In the rows, 128 means zero.
Each named move below is a turn or a mirror, shown by a few rows before and after it. Which moves, in which order, take the first row of each later pair to the second? The first pair is answered.
move K894:
[133 116 161 174 148 170 120 158 139 127 129 141 111 133 135 103 114 175
 124 129 122 126  85  78 111] |-> [122 104 161 106 138 180 116 146 109 131 156 153 147  92 119 127 169 108
 130 143 139 101 148 146 100]
[139 127 125 172 143 151 104 155 154 126 120 155  88 148 152 112 109 173
 104 127 105 134  97  56 138] |-> [127 104 124  87 132 164  92 148 109 132 149 171 141  92 130 140 174  84
 115 139 132 106 186 147 124]
[124 132 142 141 147 137 153 141 137  94 153 150 137 101 135 119 145 136
 152 102 120 115 124  93 114] |-> [124 132 141 132 149 139 154 139 133  96 158 149 140  93 133 124 155 130
 156 101 122 116 135  99 114]
move K449:
[150 138  97 161 130  88 156 116 131 138 134 136 122 119 123 169 171 104
 148 167 137 149 103 175 134] |-> [156 139  95 164 131  84 157 111 130 144 131 137 122 127 123 167 167 103
 148 161 143 150  99 176 137]
[140 102 131 114 128 169 102 204 132 114 152 179 119 120 141 113 100 151
 122 131 157  95 168 104 148] |-> [130  95 132 124 133 167 115 206 135 106 164 175 131 110 137 113 119 152
 121 135 151 104 158  77 134]
[145 133 142 137 110 130 111 152 129 134 137 120 131 138 156 119 109 131
 116 142 109 113 126 150 134] |-> [137 130 142 143 114 136 113 158 134 135 145 121 134 135 150 125 124 130
 113 152 105 109 127 138 128]
move K749:
[118 125 128 147 136 130 129 149 136 135 112 134 138 140 121 123 143 128
 132 129 117 128 126 104 139] |-> [122 124 123 135 133 134 126 144 141 134 115 143 142 138 122 117 136 120
 134 116 125 127 132 108 148]
[116  98 119 110 158 168 112 153 136  99 166 171 171 108 121 123 142 105
 158  92 160 122 117  63 137] |-> [146 135 118 135 133 117 117 111 139 123 116 124 133 165 136  91  67 138
 144  66 167 144  85 109 186]
[141 141 139 144 122  74 146  87 113 117 101  61 162 111 106 108 144 141
 140  96 115 137 108 130 153] |-> [121 119 145 140 133 100 147 107 106 102 127  71 175  79  95 130 191 127
 145 124 104 127 119 108 115]
move K520:
[129 122 124 101 117 112 127 114 116 129 131 144 153 115 125 129 148  99
 140 117 132 125 152 158 141] |-> [134 128 122 111 115  97 138 103 119 129 124 133 153 123 126 119 138 108
 137 107 134 139 138 162 147]
[128 147 118 132 113 120 133 110 125  99 108 118 185 126 134 125 114 178
 133 161 133 158 121  94 121] |-> [142 147 116 124 117 140 110 123 133 110  98 142 164 134 143 123  80 181
 132 150 133 146 125  96 130]
[ 90 125 119 111 163 133 140 177 152 162 158 123 110 143 136 125  87 178
 139  88 157 128  98 116 116] |-> [ 83 110 124 103 169 149 140 191 144 159 173 132 119 125 127 140 114 165
 140 103 154 113 109 110 100]
[105 113 118 134 134 133 130 128 149 112 148 149 175 102 113 136 170 109
 154 123 131 130 129  83 108] |-> [116 133 112 154 128  95 145 106 153 118 123 120 170 131 117 116 140 133
 150 103 138 157 102  86 135]

Between the rows of a pair lie two moves.
[134 137 141 127 129 149 114 143 124 141 115 122  79 140 123 134 121 142
 116 154 103  98 129 146 118] |-> [114 126 140 128 132 128 137 136 107 125 139 109 125 113 113 145 178 121
 131 159 110 117 128 133 101]
K749 then K520
[119 144 160 131  96  69 161  97  97 163  77  97  99 121 125 125 129 118
 111 168 123 100 108 220 110] |-> [112 143 153 150 105  43 184  85  98 151  83  82 131 116 120 121 147 125
 122 158 130 131  87 192 109]
K749 then K520
[129 107 140 102 108 168 106 135 164 126 130 172 107 165 119 143  73 139
 108 112 158 115 154 113 152] |-> [ 97  91 137 118 120 142 150 134 147 104 165 150 167 127  98 154 165 128
 129 134 160 146 141  67 111]
K520 then K449
[131 106 110  93 112 120 126 111 100 107 117 141 176 124 125 124 140  98
 136 108 158 127 174 171 150] |-> [118  99 115  98 126 129 137 125  98 101 133 145 180 109 120 136 170  94
 137 127 148 122 180 146 125]
K449 then K449
[148 147 142 202 159 114 113 150 195 123  98 126 124 134 143 144 127 172
 126 137 114 162 128  77 120] |-> [165 156 137 177 142 118  89 138 191 141  80 131 106 154 151 137  83 162
 115 125 118 145 148 128 149]
K449 then K449
[113 114 147  91 137 139 120 133 118 131 101 126 130 103 161  90 167 134
 131 147 126 130 163 141 110] |-> [116 109 144 106 151 148 115 144 137 122 101 145 125 108 165  83 151 153
 135 136 127 137 137  99 113]
K894 then K749
[154 121 119 107 126 140 112 110 139 138 126 138 136 125 130 132 103 108
 132  91 150 122 139 149 141] |-> [131 111 139 133 136 145 134 131 134 132 143 118 123 109 118 154 159 118
 119 141 116 110 135 117  89]
K749 then K749
[132 114 106 133 117 136 100 124 132 110 129 134 132 137 128 128 120 141
 118 122 136 116 140 133 121] |-> [130 117 112 147 118 130 109 129 132 105 137 126 133 141 129 130 131 149
 117 128 132 122 128 117 116]
K520 then K894
[128 170 123 186 136  71 164 111 137 121 118  50 106 122 121  98 140 193
 121 152 104 160  49 102  79] |-> [105 124 128 142 159 142 147 155 128 104 169 114 136  56 105 128 208 150
 139 181 108 122  98  72  35]
K449 then K749
[126 130 152  82 129 168  93 141 121 146 131 118 121 120 126 149 148 100
  91 152 118  97 188 197 107] |-> [ 94 126 146 138 148 129 148 138 131 107 154  92 182 106 117 139 206 131
 117 143 113 158 121  89  77]
K449 then K449
